The same turns and mirrors carry the whole set onto itself, and each row onto the other rows of its family. Which rows share a family with each named row? Give them in list order.
These 32 rows form 4 families of 8 rows each.
Vamim: [-11   4  17  -1   9   0  11  11   4   5   6   8  24 -13 -18   0   4]
gisu: [-13  11   2   3  11  -5  23   2   8  -5  -6   3  17   5  -1   2 -18]
Laz: [ -4  -4 -20   6   0   3 -10  24 -10 -15  13  -1   5   1   3 -12   9]
doduk: [ -2   2  20   4  11  -6 -11  16 -26   8   1   5  22 -10 -15  -3  -3]
ziro: [ 10  -2 -18   3   4 -10 -11  -8   7  -7  -5   3  32   4 -17  -7   8]
der: [ -1  12   5   0  26   5   7  18 -17  -3  -4  -1   7  11  -5  -1 -22]
Guv: [ -3  -8 -17   7   9  -6 -10  -4   4 -23 -13   0   4   6  -3   1   2]
Peku: [ 11   1 -11   5  14 -10  -9 -12   6  -3 -13   5  23  16  -3  -8   8]
dem: [  2   9  22  10  19  -6  -5  16 -20   4  -6   4   5  -5  -7  -5  -8]
lor: [ 17 -10 -15   1   2  -6 -12  14 -11  -7  11  -6  30  -8  -6 -19   1]
Tid: [  6   8  21  -1  17  -4   0  23 -13  11   2  -4  20 -10  -1  -9  -6]
Fovu: [ 11   5 -16  11  -2  -2 -16  -5  -1  -5  -8   3  29  16 -10  -5   9]
vazo: [ -6 -15  -7   7  15  -1 -10  11  -2 -14 -12   4  -2  10   0  -5   9]
pava: [-10   6  10  -2   9  -4  13  15   8  11   2   9  31  -5 -20  -5  -1]
dalur: [  1  18   3   1  20  -7   0   4 -30  -6   2   0  11   5  -1   2 -21]
kabav: [ -4  -1 -11  12   2  -2 -18   4  -1 -16 -10   2   2   8   3   0  14]
Leto: [ 13   2 -22   7  -8  -2  -7  11  -9  -6  13  -3  32   4   1 -18   2]
mudul: [  1  -7 -17  -3  12  -5  -1  23  -8 -10  16  -2   8  -3   8 -20   7]
davus: [  6   2 -23  14   6  -2 -13  -8  -4  -7  -7   4  27  16 -11   4   1]
vip: [  1  20   3   9  19  -5  10   1 -15  -3  -6   7  11  13  -9  -2 -23]
dofez: [ 16 -11 -17   3   2  -4   1   8  -6  -1   8   1  37   9  -6 -23  -2]
favaz: [  3  -6 -21   0  15  -2 -12  19 -14 -21   7  -5   1  -3   0 -10   0]
lezu: [-11   8  12   5   9 -10   9  21  -4   8  11  11  17 -15 -16 -11   2]
Voni: [  3  15   7   0  22   9  12   6 -18  -8   2   0  13   8  -6   1 -24]
kul: [ -3  -8 -20   7   6   1 -14  25 -14  -9  16   0  13  -7  -3  -7  10]
Dazu: [-19   5  -6   6   4  -5  19   0 -10 -11   2   9  19   5 -11   4 -22]
damar: [-11  10  -1  10   1 -10  25   4   0  -2   6  11  24   0 -11  -8 -19]
bup: [-13   9   4   1   9   1  26   1   4 -10   5   5  19  -2  -6   3 -16]
gupi: [  7   9  26   0  20   3  -2  13 -17   5   1  -2  18  -9  -7  -2  -6]
gedi: [  8  -2 -24  10  -6  -7  -4   4  -5  -4  13  -3  38  -4   1 -10   1]
kide: [ -2  -3 -11  14  11  -4 -21   5  -9 -14  -8  -3   3   2   8   6   8]
gonob: [-19   9   6   0   3 -16   7   4  -1   4   8  11  26 -15 -15   0   4]

The rest of the family of Leto: Vamim, Laz, Fovu, kabav, Voni, bup, gupi
The rest of the family of pava: gisu, der, Tid, davus, kul, gedi, kide
The rest of the family of Guv: ziro, dem, lor, vip, favaz, lezu, damar

The same turns and mirrors carry the whole set onto itself, and each row onto the other rows of its family. Which rows share a family with each named row? Give them in list order.
These 30 rows form 5 families of 6 rows each.
feri: [ 11 -24   7   3  10  -7 -20   0  18 -30  17 -17  -9  10  14  26   7 -27
  -9  10  -4  12  13]
fupam: [-14 -23   5   0  -2  -3 -19   4   6 -25  25  -9 -25  26  13  17   2   8
  20  12   7 -12  10]
Zesa: [ 15 -15  -3   8  -6 -26   5   1  -2 -12  37 -19  -3  -3  28  29   7 -14
  -7 -10  -2  11  -2]
lal: [ -3 -25  13   9   7  -9 -23   2  12 -22  27  -7 -25  23  11  19   1 -15
   4  15 -11  -2   8]
Vatuf: [-18 -15   2   4  -1   3 -14  11   8 -25  17 -10 -21  21  15  11  13  20
  12   6  12  -7   5]
Sapa: [ 17 -18   1   2   4 -14  -6   3  10 -23  22 -25   3  -3  26  31  12 -23
 -13  -5   2  16  10]
Barum: [ -2 -27   5   0   6   1 -26  -1  18 -36  11 -17 -17  22   9  22   7  -9
   7  15   7   3  14]
Dovuz: [ -1 -21  -8  -5 -10  -5  -4   2   3 -28  14 -30  -2   6  29  27  15  15
  13  -7  30  -1   8]
Biru: [ -9 -17  -7  -6 -13  -8  -3   5  -3 -21  29 -15 -15  15  22  22   7  21
  23  -2  20 -10   6]
tad: [  5  -5 -14   2 -12 -15  10   8  -3 -20  29 -15  -1  -4  23  22  19   7
  -4 -12  10  15  -5]
bofom: [-19 -17  12  12  13 -10 -20   3   8 -12  17  -8 -30  11  24  25   2 -11
  11  21  -3   7  17]
nem: [ -8 -19   5   4   0   0 -26  -1  22 -23  21 -10 -31  12  10  32  10 -12
  -5  24  -7  -4   6]
zimum: [  4 -13 -11  -2 -16 -19   9   3  -7 -15  35 -20  -3   0  30  28  10  10
   9 -12  16   2   0]
ralip: [-10  -7 -11  -3 -10  -4   3  13  -1 -21  24 -13  -9   8  22  16  17  24
  10  -7  19   0   2]
lif: [  4 -14   4   8   0 -10 -16  -1  19 -16  26 -15 -20  -1  18  37  12 -24
 -19  14 -13   6   2]
nizod: [-12 -12 -12  -5 -20  -3  -7  -2   6 -20  22 -21 -19   3  23  36  17  21
  10   6  21 -10   0]
luv: [ 11 -16  -6  -2  -6 -13   2   3   4 -21  20 -31   6  -5  34  31  16  -2
  -4 -13  19   9   8]
nog: [  9  -9  -5   6  -9 -16  -3  -1  10 -11  30 -23 -10 -12  30  42  17 -13
 -19   0  -1   8  -3]
geg: [  1 -15  -1  16  -3 -31   1  -8  -5 -10  22 -18 -13  -8  33  36   8 -17
   2   5   0  24  -1]
Zav: [  5 -19   9  20   6 -14 -15   1  11 -24  21 -10 -16  12  11  17  12 -18
 -13   8 -14  15  -5]
Zib: [-17 -17  -3  -3 -10   4 -21  -1  15 -26  18 -14 -30  14  13  32  13  10
  10  20  10 -12   5]
volu: [  0  -9 -13  -1 -20 -13   3  -1   4 -13  27 -25  -9 -11  33  41  19   8
  -4  -4  16   0  -4]
nuzuk: [-17  -8 -12  -6  -9 -14   1   1  -6 -17  22  -9 -19   1  25  32   7  13
  26   8  20   9  11]
von: [ 12 -21   9  13   5 -21 -11   0   7 -16  33 -13 -13   9  19  25   4 -26
 -10   4 -16  10   3]
mel: [ -6 -19  11  20  10 -23 -13  -4   4  -9  18 -15 -21   1  28  30   4 -22
   0  14  -9  16   6]
vezu: [ 13 -11  -3  13  -4 -21   1   2   3 -21  27 -13  -5  -1  18  22  16 -14
 -15  -5  -7  22  -8]
vos: [ -4  -9 -13   4 -12 -26   7  -6 -10 -14  24 -15 -11  -8  30  36   9   1
  15   1  15  20   2]
nik: [-24 -12  -1  -2   4  -6 -13   6   3 -16  18  -6 -28  11  22  27   4   6
  25  17  11   3  19]
ramum: [-10 -21  12  15   7  -3 -23   6  14 -26  16  -9 -25  24   9  11  11  -1
   0  14  -6   0   1]
bupug: [ -7 -26  -1  -5  -4   2 -19   0  10 -35   9 -22 -13  19  16  23  10  12
  18   7  24  -5  12]

The rest of the family of lif: nem, nizod, nog, Zib, volu
The rest of the family of ramum: Vatuf, tad, ralip, Zav, vezu
The rest of the family of Barum: feri, Sapa, Dovuz, luv, bupug

